In the rows, 128 means zero.
The rows below come in pairs that one turn or mirror swaps. Which row does each named row swap with?
The rows were stretched afterwards, more along some directions than others.
J_924: [123 145 121 134 133 133 107 113 121 119 113 111 125 126 120 150 138 129]
J_180: [117 135 133 159 167 137 168 110 142 146 101 142 106 101 105 139 101 130]
J_256: [133 134 121 127 136 131 132 123 128 116 119 137 140 128 119 134 131 107]
J_726: [140 134 112 130 125 133 116 119 127 110 126 143 136 114 106 139 136 118]
J_418: [135 126 137 150 152 117  71 109 161 114 130 104 122 128  63 122 126 124]
J_114: [121 113 107 134 139 124 107 110 152 137 106 124 138 159  77 110 133 117]
J_390: [122 114 111 136 140 121 105 106 160 138 104 120 137 153  67 113 135 114]
J_385: [132 125 107 125 126 134 143 105 149 122 123 126 153 115 104 127 129 108]
J_120: [139 115 104 126 127 131 130 120 170 116 162  97 132  97 110 123 129 130]
J_379: [141 141 144 150 166 144 101 115 128 141 109 137 117 122  89 158 108 129]
J_646: [131 113 141 134 153 124  90 110 162 110 129  99 130 142  75 121 127 128]
J_579: [114 109 104 132 133 136 123 112 146 137  92 123 133 175  90 112 133 121]
J_450: [100 123 122 156 160 148 161 115 135 139  80 130 114 109  93 141 104 134]
J_91: [111 140 120 144 153 147 160 123 119 143  79 145 116 120 119 149 117 145]
J_472: [126 103 112 146 143 123 116 118 155 139 112 131 123 149  76 110 135 118]
J_824: [132 119 120 142 143 128 119 129 152 114 138 104 115  96  92 144 139 132]
J_755: [139 127 111 112 114 125 124 120 153 117 137 100 153 147 128 133 134 126]
J_260: [131 134 117 129 124 143 135 114 128 118 111 135 151 121 115 142 133 114]
J_25: [133 117 134 153 158 130  79 112 155 105 129 113 120 140  74 132 129 131]
J_174: [138 137 138 155 160 127  74 111 150 120 127 115 109 121  64 141 127 138]
J_168: [138 141 139 142 160 153 109 115 121 133  94 137 140 126 107 159 113 125]
J_299: [144 137 148 130 159 133  94 127 135 137 121 126 121 116 103 153 117 130]
J_164: [144 143 143 140 163 144 103 129 131 142 120 140 122 110 103 150 110 129]
J_616: [147 140 153 140 170 135  95 126 144 130 124 129 122 117  91 152 113 123]
J_233: [119 100 103 140 135 136 121 109 154 138 102 116 143 156  80 108 129 120]
J_186: [146 130 142 144 172 131 102 115 154 144 128 137 116 123  91 141 112 123]
J_334: [105 143 124 149 154 153 159 121 123 140  87 144 106 105 111 146 105 145]
J_304: [143 130 125 109 133 112  89 128 146 122 152 104 143 147 133 132 141 133]
J_725: [117 143 135 146 167 139 167 123 127 148 108 144 104 102 119 143 106 143]
J_196: [140 132 142 144 165 125  83 123 144 117 133 126 113 140  88 131 135 145]
J_110: [101 136 122 147 152 147 170 113 139 141  84 130 114 111 103 147 106 138]
J_641: [135 128 102 128 118 139 139 109 133 121 119 133 148 116 110 133 128 112]
J_552: [119 107 103 140 138 137 122 104 161 145 102 121 145 156  81 106 134 124]
J_866: [143 141 153 137 172 135  96 122 143 139 119 132 125 110  95 149 117 123]
J_287: [140 125 143 143 155 118  78 127 138 114 141 118 109 143  94 127 130 142]
J_24: [115 134 113 148 116 146 129  97 119 119  89  99 144 129 115 157 121 132]
J_69: [113 112 109 135 136 136 119 113 149 139  94 122 142 163  85 116 137 124]
J_994: [143 124 127 141 152 133 142 117 163 130 155 102 133  89 109 126 116 132]
J_868: [134 117 115 133 133 135 128 110 143 114 127 138 139 128 101 126 127 111]
J_526: [115 132 128 142 146 134 100 106 136 118 100  97 137 138 100 136 137 125]
J_66: [ 99 138 124 141 150 142 159 119 127 131  88 127 109 109 112 154 108 142]
J_343: [104 134 130 150 166 147 162 120 137 140  92 129 101 105 106 141 112 144]
J_258: [132 124 119 117 125 118 125 115 154 131 131  96 154 164 124 121 122 121]
J_739: [141 122 124 161 148 154 134 113 140 125 122 108 136 100 102 146 121 133]
J_980: [138 118 117 149 135 144 120 123 134 113 142 105 122 107 112 147 126 138]
J_706: [149 139 142 130 157 136  96 130 132 129 124 147 116 111 100 152 121 131]
J_3: [146 113 125 149 146 134 129 124 156 124 144 113 123 104 107 127 130 135]
J_70: [141 137 115 139 128 139 129 108 136 119 120 140 153 111 105 141 129 110]
J_307: [111 142 125 145 153 151 165 116 132 146  91 142 113 105 107 142 101 143]
J_693: [139 146 144 147 171 144 102 125 133 143 115 140 119  98  92 155 111 127]

J_24 is swapped with J_304
J_258 is swapped with J_924
J_641 is swapped with J_114
J_824 is swapped with J_646

The rows below come in pairs that one turn or mirror swaps. Which row does each named row swap with?
The rows were stretched afterwards, more along some directions than others.
J_975: [149 130 148 102 129 129 102 112 139 112 161 136  98 128 131 114 143 130
 118 104 115]
J_324: [114  99 140 152 106 155 138 127 140 136 116 129 125 107 149 120 118 141
 122  94 119]
J_329: [127 163 150 118 122 118  87 100 104 112 132 132 118 162 143 113 137 127
 132 150 138]
J_803: [132 121 126 139 120 113 116 121 125 125 126 135 116 129 116 125 124 126
 124 112 101]
J_469: [139 136 120 117 110 150 136 144 135 133 107 106 126 140 108  98 117  96
 120  89 109]
J_629: [148 125 122 139 125 130 131 142 141 131 141 143 120 115 131 114 120 151
 119 136 139]
J_697: [126 169 117 113 131 108 124 132 120 138 145 121 120 149 133 140 128 136
 136 149 146]
J_780: [132 154 112 131 126 128 116 127 163 147 158 150 111 131 112 132 119 149
 109 113 115]
J_392: [130 169 112 104 120 110 131 140 131 148 134 116 110 150 123 136 120 127
 138 142 134]
J_90: [155 130 143 123 117 150 110 121 129 131 126 134 108 138 123 118 132 112
 119  98 111]
J_187: [128 119 124 132 130 119 129 127 135 138 122 138 114 120 112 138 131 116
 122 114 107]
J_952: [128 116 123 101  89 164 142 155 157 135 101  91 132 123 113 109 128  88
 124  91 113]
J_137: [124 159 152 110 110 121  98 109 102 114 120 110 127 162 136 105 142 114
 122 148 137]
J_689: [121 164 113 104 122 111 126 145 132 147 133 124 120 145 129 139 122 131
 139 140 144]
J_675: [145 123 148  96 130 140  99 114 130 114 161 127 118 121 141 108 144 131
 104 100 117]
J_362: [139 124 119 122 128 147 115 138 135 131 151 117 141 100 145 123 132 143
 120  98 115]
J_721: [110 105 133 150 103 149 120 130 140 146 113 130 123 109 142 125 108 146
 125  92 106]
J_644: [106 132 116 123 127 150 104 146 141 133 143 151 119 141 121 118 128 127
 135 102 133]
J_365: [141 163 126 120 118 119 114 119 157 133 149 135 109 134 111 118 131 136
 102 109 113]
J_303: [121 115 126 101  93 166 143 156 154 138 108  98 134 133 122 111 121  88
 119  94 118]
J_659: [126 117 112 119 128 147 123 139 145 139 146 121 141  97 137 132 128 142
 120  93 111]
J_594: [138 122 115 136 124 127 138 149 144 132 139 148 121 119 126 115 125 146
 125 134 143]
J_227: [129 165 116 109 119 108 122 130 130 139 137 114 117 138 132 138 127 134
 137 143 143]
J_598: [119 137 128 126 127 134  99 134 143 126 138 159 105 142 114 117 124 134
 138  98 129]
J_546: [152 126 151 104 135 144 105 109 145 113 162 141 103 121 133 105 143 129
 107  99 108]
J_141: [145 129 149  97 135 139 109 122 134 117 163 136 107 131 140 104 140 123
 109 103 119]
J_590: [103  97 125 155 111 152 142 135 147 142 111 124 131 104 138 126 116 134
 128  93 116]
J_703: [141 159 115 131 120 115 113 127 171 142 154 143 103 129 106 133 122 155
 114 111 110]
J_289: [134 121 118 119 130 146 123 134 137 126 156 118 138 105 142 126 137 142
 122 104 118]
J_875: [145 122 115 140 125 131 135 149 142 136 144 149 120 118 128 116 122 151
 120 128 141]
J_159: [151 131 134 122  93 137  84 117 170 109 128 121  99 116 116 119 140 142
 132 122 106]
J_832: [122 133 121 130 130 113 120 125 133 141 124 137 109 127 110 136 123 112
 121 104  97]
J_592: [141 160 113 130 123 119 115 130 166 148 147 144 103 127 105 132 120 146
 116 112 106]
J_328: [130 151 143 121 127 113  91 101 105 109 140 125 128 151 141 114 144 139
 118 154 139]
J_821: [135 147 127 111 116 146 132 132 131 134 108 105 123 148 112 103 118  93
 116  94 111]
J_753: [121 125 116 126 129 115 132 130 131 141 141 137 112 136 117 137 128 117
 120 114 115]
J_545: [142 120 118 130 122 130 132 148 147 138 138 150 117 120 121 116 121 136
 127 123 143]
J_691: [137 129 134 102  99 161 131 140 150 124 108  93 130 130 118 100 125  89
 113  93 106]
J_273: [112 131 128 109 114 151 107 147 151 135 125 150 106 137 116 115 129 124
 136 100 126]
J_649: [113 137 121 107 118 143 106 149 147 131 130 147 113 138 109 113 136 111
 133  95 132]
J_244: [107 102 131 145 115 149 140 132 139 146 117 130 124 110 143 127 113 140
 119  88 114]
J_26: [111  98 130 152 106 151 137 132 146 140 114 125 123 105 144 126 114 142
 125  94 115]
J_614: [139 144 115 131 108 104 116 125 174 126 146 126 105 114 103 117 136 149
 110  98 104]
J_139: [135 118 124 112  94 165 141 148 152 128 102  95 134 129 113 108 120  94
 126  97 108]
J_269: [143 141 120 116 104 112 110 128 173 119 150 120 111 114 109 106 144 145
 102  97 106]
J_947: [131 157 144 128 123 121  86 104  98 109 131 126 127 154 135 113 138 128
 131 144 130]
J_116: [117 158 144 120 120 119  96 100  99 116 134 121 130 156 137 112 141 123
 122 148 139]
J_147: [138 120 155 104 130 148 107 111 131 112 158 142 108 137 149 104 142 132
 112 100 122]
J_777: [129 119 112 125 127 146 122 140 147 132 150 117 142  97 133 128 138 141
 122  93 115]
J_391: [139 129 110 127 123 126 141 156 144 146 147 147 116 126 122 115 118 148
 117 125 139]

J_614 is swapped with J_469
J_90 is swapped with J_159
J_594 is swapped with J_244
J_269 is swapped with J_821
J_875 is swapped with J_26

